In the rows, zero is written as 128.
One turn moves each row of this set onto another row. After a few examples, where does it send each row asked below?
k85: [135 103 120 122 138 136 150 154 121 132 121 160 114 137 138 137  97 137
  99 107 141 117 126 109 159  94 139 121 153 172 153 107 112 115 130  82
 160 109]
k648: [157 117 122 147 124 135 122 131 132 119  79 151 134 164 135 148 150 157
 145 147 149 112 139 173  87 144 101 170 121 122 133 161 129 134 143 150
 117 128]
k463: [142  92 117 117 146 122 138 149 124 152 119 155 132 134 153 116  95 147
 114 107 140 127 111 121 153 111 138 113 145 172 156 121 136 114 131 108
 161 102]
k166: [132 161 102 137  88 138 134 100 108 116 100 148 106 108 108 125  87 109
 139 156 140 110  96 178 110 112 132 144 125 144 124 169 152 168 147 130
 144 145]
k447: [117 181 105 152  90 139 122 108 105  99 104 144 122 127  97 126  79 118
 160 126 138 117 120 159  77  99 101 149 127 142 122 169 145 161 126 146
 126 153]
k243: [117 181 146 161  98 158 120 122 109 104  64 112 124 117 123 119  89 133
 122 140 184  95 115 120  94 103 128 124  96 157 147 148 105  97 149  90
 119 146]
k588: [110 177 142 143  85 157 145 152  85 103  72  98 135 123 128 139 107 145
 134 121 178 100 116 124  97  99 130 157 111 107 142 169  94 150 149  81
 139 109]
k832: [132 128 102 126 140 154 130 162 116 139 110 140 116 140  96 151 131 111
 149  86 173 141 125  84 110 131 152 110 163 170 138 138 146 123  88 116
 140 110]
k164: [123 114 108 113 125 144 155 158 115 107 113 100 132 152 135 150 114 145
  90  86 153 133 158 106 126 122 149  95 178 132 153 135 123 119  96  84
 146 143]
k317: [131 152 163 158 109 146 130 107 123  93  63 114 108 149 113 125 115 134
 163 150 146  87 127 167  81 113 114 127 172 117 111 137 155 123 114 124
  98 115]
k131: [118 140 122 137 148 147 130 131 127 118 140 126 134 146 123 104 112 176
 140  86 152 128 142  93 137  88 139  84 143 166 159 124 113 115 140 140
 137  99]
k452: [110 139 135 131  99 159 151 152 103 116  45 104 134 156 153  99  71 128
 135 141 164  98 116 160  93 112 111 137 107 114 159 147 122 121 144  96
 148 122]
k434: [173 134 145 138 101 139 131 108 117 105  90 143 139 119 125 154 160 176
 121 137 129 132 132 152 100 131 129 161 123 122 131 177 123 139 156 145
 102 115]
k409: [161 140 151 141 102 149 107 103 141 102  87 148 137 159 116 135 130 158
 125 149 134 134 134 135  77 146 125 148 130 135 118 154 116 116 141 168
  99 147]
k746: [143 106 118 136 129 170 160 147 128 130 107 141 126 142  91 140 125  99
 138  73 174 122 117 110 115 127 164 106 169 161 154 134 132 127  79 111
 142 122]
k910: [122 120 100 130 133 160 159 168 118 128 102 139 110 157  87 152 115 119
 133  88 175 125 133  89 115 111 158 106 173 172 154 138 129 123  99  94
 125 124]
k418: [131 121 111 130 116 151 150 147 119 117 134 106 149 150 119 152 125 149
 108  57 167 130 146 120 137 138 156 103 165 121 158 149 111 124 100  98
 157 152]
k403: [120 128 135 157 128 161 136 127 133 107 145 145 141 146 102 107 117 150
 133  68 150 120 149 109 148  83 137 101 137 160 170 115 110 108 118 125
 147 108]
k934: [128 187 108 134 102 138 145  87  96  92 103 113 121 108 120 124  89 139
 144 125 124 115 134 177  94 101 119 124 125 116 126 168 133 162 145 149
 143 149]
k834: [116 160 117 140  96 111 125  99 113 105  96 129 124 117 128 127  82 127
 120 150 134 108 133 179  91 121 116 150 132 122 113 158 137 171 120 127
 165 161]
k515: [123 169 153 130  79 184 132 137  93 102  52 116 109 117 124 126  93  93
 129 145 151 130 115 128  99 130 125 139 110 129 137 132 130 106 126  85
 160 112]
k295: [162 140 138 140 105 172 133 110 124 108  82 153 113 155 119 146 144 150
 159 161 128 145 126 158 109 159 120 148 139 124 127 152 126 129 153 162
 128 105]
k705: [133 153 151 139  82 111 114 138 121 120  78 129 112 142 104 150  94 173
 136 117 144 111 121 172 105 145 110 152 144 116 121 169 148 117 165  87
 105 161]
k763: [137 173 158 128  83 142 100 107 115 100  98 122 106 148 102 127 126 142
 131 140 134  97 142 165 133  99 146 143 130  89 103 143 142 104 162 118
 119 125]
k987: [124 120 111 107 123 131 131 157 113 123 127  97 150 149 138 147 126 155
 104  82 158 143 146  97 121 134 157 108 173 119 138 150 126 139  94 107
 155 127]
k786: [143  91 136 134 134 136 156 144 134 137 130 160 138 138 142 125  89 143
 116  81 142 116 111 129 152 116 131 123 152 160 162 111 100 128 124 100
 175 115]
k868: [160 148 156 113 112 142 137 140 123 107  86 132  91 120 124 145 110 132
 164 117 135  91  90 171  83 120  97 149 142 118 111 131 128 145 174 110
 113 114]
k201: [111 132 124 124 135 161 151 152 122 100 135 131 123 155 114 114 105 158
 124  78 137 127 155  94 135  72 131  94 149 157 165 111 105 119 139 114
 138  99]

k648 -> k295
k131 -> k987
Now these:
k201 -> k164
k418 -> k786
k588 -> k452
k166 -> k447
k705 -> k868

One turn moves each row of this set onto another row. After a few examples, where does it send each row asked below?
k581: [127  91 121 129 137 155  83 188 128 150 129 157  93 131 139  98 104 162
  92  88  76 121 161 187 135 124  70 219  75 140 102 101]
k340: [137  98 157 121 117 150 169 165 170 175 147 111 129 114 107 122  94 106
 126  78 106 106 180 157 124 114 106 200 115 150 118  70]
k600: [130 102 118 125 120 143 102 199 138 151 128 171 101 123 123 119  68 149
  96  82  84  92 158 171 131 120  52 205  96 127  84  86]
k979: [168 109 137 118 127 178 131 153 168 145 135 144 144 100 133 110  97 151
 146  99 173  87 141  99 136 163 103 160  63 129 126 118]
k608: [132  72 135 108 142 139  89 183 138 168 143  99 114 156 113 137 125 136
 137 109 109 106 150 179 118 125  93 165  80 151 163  78]
k520: [156  98 170 155  99 187 116 154 162 151 154 126 149 108 153  97 127 170
 126 116  98 145 202 147 149 121  77 188  64 147 146 117]
k604: [172 110 159 118 134 143  85 165 143 124 139 110 135  86 138 106  91 155
 134 112 148  85 144 130 136 169 108 141  61 127 140 161]
k388: [124  95 108 118 126 138  94 202 131 153 125 163 104 128 125 118  73 150
  91  83  85  97 164 170 139 126  49 208  95 120  98  91]
k505: [134 129 172 137 106 169 133 158 133 136 139 120 174  78 105 126 119 113
  88 102 144  86 139 139 133 138  83 208  73 128  90 112]
k877: [161 107 166 143  91 156  98 178 134 130 129 107 146 114 100 142  81 148
 116 101 103 105 185 132 186 124  65 151 124  81 120 127]
k825: [159 117 162 132 136 144 109 169 151 159 166  70 106 113 121 119  99 132
 129  93 102  82 153 207 100 113  97 146  79 136 111  94]
k900: [156 114 122 117 161 161 108 169 142 137 143 109 100 111 105 107  93 147
 197 102 126  73 190 140 160  95  84 194  85 101 136 121]
k807: [132 102 124 136 140 152  82 185 124 152 134 145  98 121 144  87  98 160
  83  84  76 114 168 194 137 123  69 211  81 130  91 106]
k79: [123 108 157 124 103 165 123 169 131 136 123 141 177 101  98 140 131 115
  95 107 146  99 136 121 138 143  85 216  64 139 117 100]
k537: [152 110 130 116 163 161 108 163 132 142 144 113 104 111 112 102  92 145
 190 106 130  69 191 140 165  94  88 183  94 100 126 117]
k644: [136 109 120 131 123 137 103 195 137 153 130 157 101 112 125 114  63 148
  89  77  82  89 163 183 132 117  50 200  95 118  78  98]
k494: [152 103 166 161 110 194 111 140 158 157 162 115 147 108 159  88 123 169
 117 115 103 139 205 150 152 127  69 184  76 139 142 123]
k997: [157 114 130 113 155 154 112 177 141 138 130 117 107 105 103 115  94 147
 197 101 124  78 200 143 165  89  95 191  78 104 136 117]
k375: [127 100 124 120 135 146 148 163 159 180 163  83 128 130 118 108  99 104
 110  65 106 111 186 152 133 138  84 211 116 130 152  91]
k227: [123 114 138 120 116 163 108 173 124 141 129 113 180 104 104 128 137 113
  80  98 141 104 148 124 143 155  72 224  63 119 145 118]
k572: [181 131 139 124 129 163 136 164 170 147 131 121 149  76 133 103  88 148
 129  82 162  86 155 119 139 158 107 154  51 116 126 135]
k875: [172 104 164 118 129 150  92 165 144 122 134 126 134  88 135 113  92 156
 143 123 150  84 137 126 131 164 112 141  67 136 134 154]
k352: [150 101 162 153 106 192 109 149 162 154 160 118 144 112 155  91 128 173
 123 113  96 147 201 144 148 132  69 191  68 144 152 121]
k714: [139 110 145 128 130 148 162 158 160 181 161  87 128 108 121 104  91 102
 109  69 108 100 187 167 125 125  96 196 123 131 119  86]
k798: [173 116 125 116 137 152 119 170 146 160 121 110 156  88 142 100  94 144
 116  84 166  95 172 120 159 163 106 152  59 106 151 136]
k958: [136 102 136 140 131 153  93 184 130 150 133 153  96 112 141  93  93 157
  89  85  79 112 166 200 129 113  76 205  82 136  78 103]
k947: [174 121 165 139  79 158 106 186 160 113 128 116 142 107  89 153  82 154
 134  89  91 110 170 127 171 121  64 165  99  96 126 129]
k181: [130 138 148 135 116 162 118 162 127 137 143  93 178  85 111 114 122 108
  75  92 141  91 148 140 140 151  69 214  69 108 117 128]
k959: [148  84 165 123 130 155 110 173 157 156 152 112 107 136 114 139 113 138
 151 114 108  89 136 185  98 113 102 156  83 163 117  72]
k334: [131 105 110 125 128 128  96 204 131 155 129 151 107 120 127 113  68 145
  85  72  82  93 169 181 140 126  49 205  94 112  92 102]
k174: [126  89 132 111 120 147 156 172 169 178 149 111 129 134 107 125 108 112
 127  69  99 117 180 142 127 126  96 212 107 153 153  75]
k268: [166 100 148 114 137 141  79 172 137 126 131 114 139  98 135 109  95 155
 135 115 148  90 145 124 141 171 106 146  59 127 155 160]
k760: [146 103 131 118 149 132  88 182 139 167 157  56 115 132 125 113 112 128
 116  90 102  96 163 200 118 127  85 161  76 128 159 103]
k456: [157  91 123 111 140 165 117 161 146 161 125 135 156 110 136 108 104 148
 126  98 179  98 156  98 157 167 103 156  71 119 150 119]
k981: [155 107 137 114 155 154 110 170 127 145 129 119 106 104 105 111  93 143
 192 106 127  73 201 147 170  86  97 181  87 100 125 115]
k524: [161 110 147 138  91 176  93 175 165 111 151 120 129 131  92 150  88 158
 141  94  96 107 155 108 159 134  46 183 110  95 131 127]
k776: [130  96 135 133 128 153  93 189 131 146 124 165  98 123 138  99 100 161
  96  87  77 119 161 192 129 117  75 213  71 144  86  93]
k782: [153  99 173 158 103 191 117 145 155 158 156 122 148 101 156  93 124 170
 122 120 104 141 204 150 149 120  79 181  71 147 138 117]
k820: [166  92 158 111 132 144  85 170 138 125 127 128 137 101 133 117  95 158
 145 121 150  93 140 118 140 167 111 146  63 136 150 150]
k950: [150 100 149 141 101 170  83 163 136 125 153 110 138 133 106 137  86 152
 124 106 112 103 165 115 174 139  44 165 136  84 126 125]

k268 -> k820
k825 -> k760
Now these:
k388 -> k600
k227 -> k79
k807 -> k581
k572 -> k798
k997 -> k981
k352 -> k520
k375 -> k174
k524 -> k947

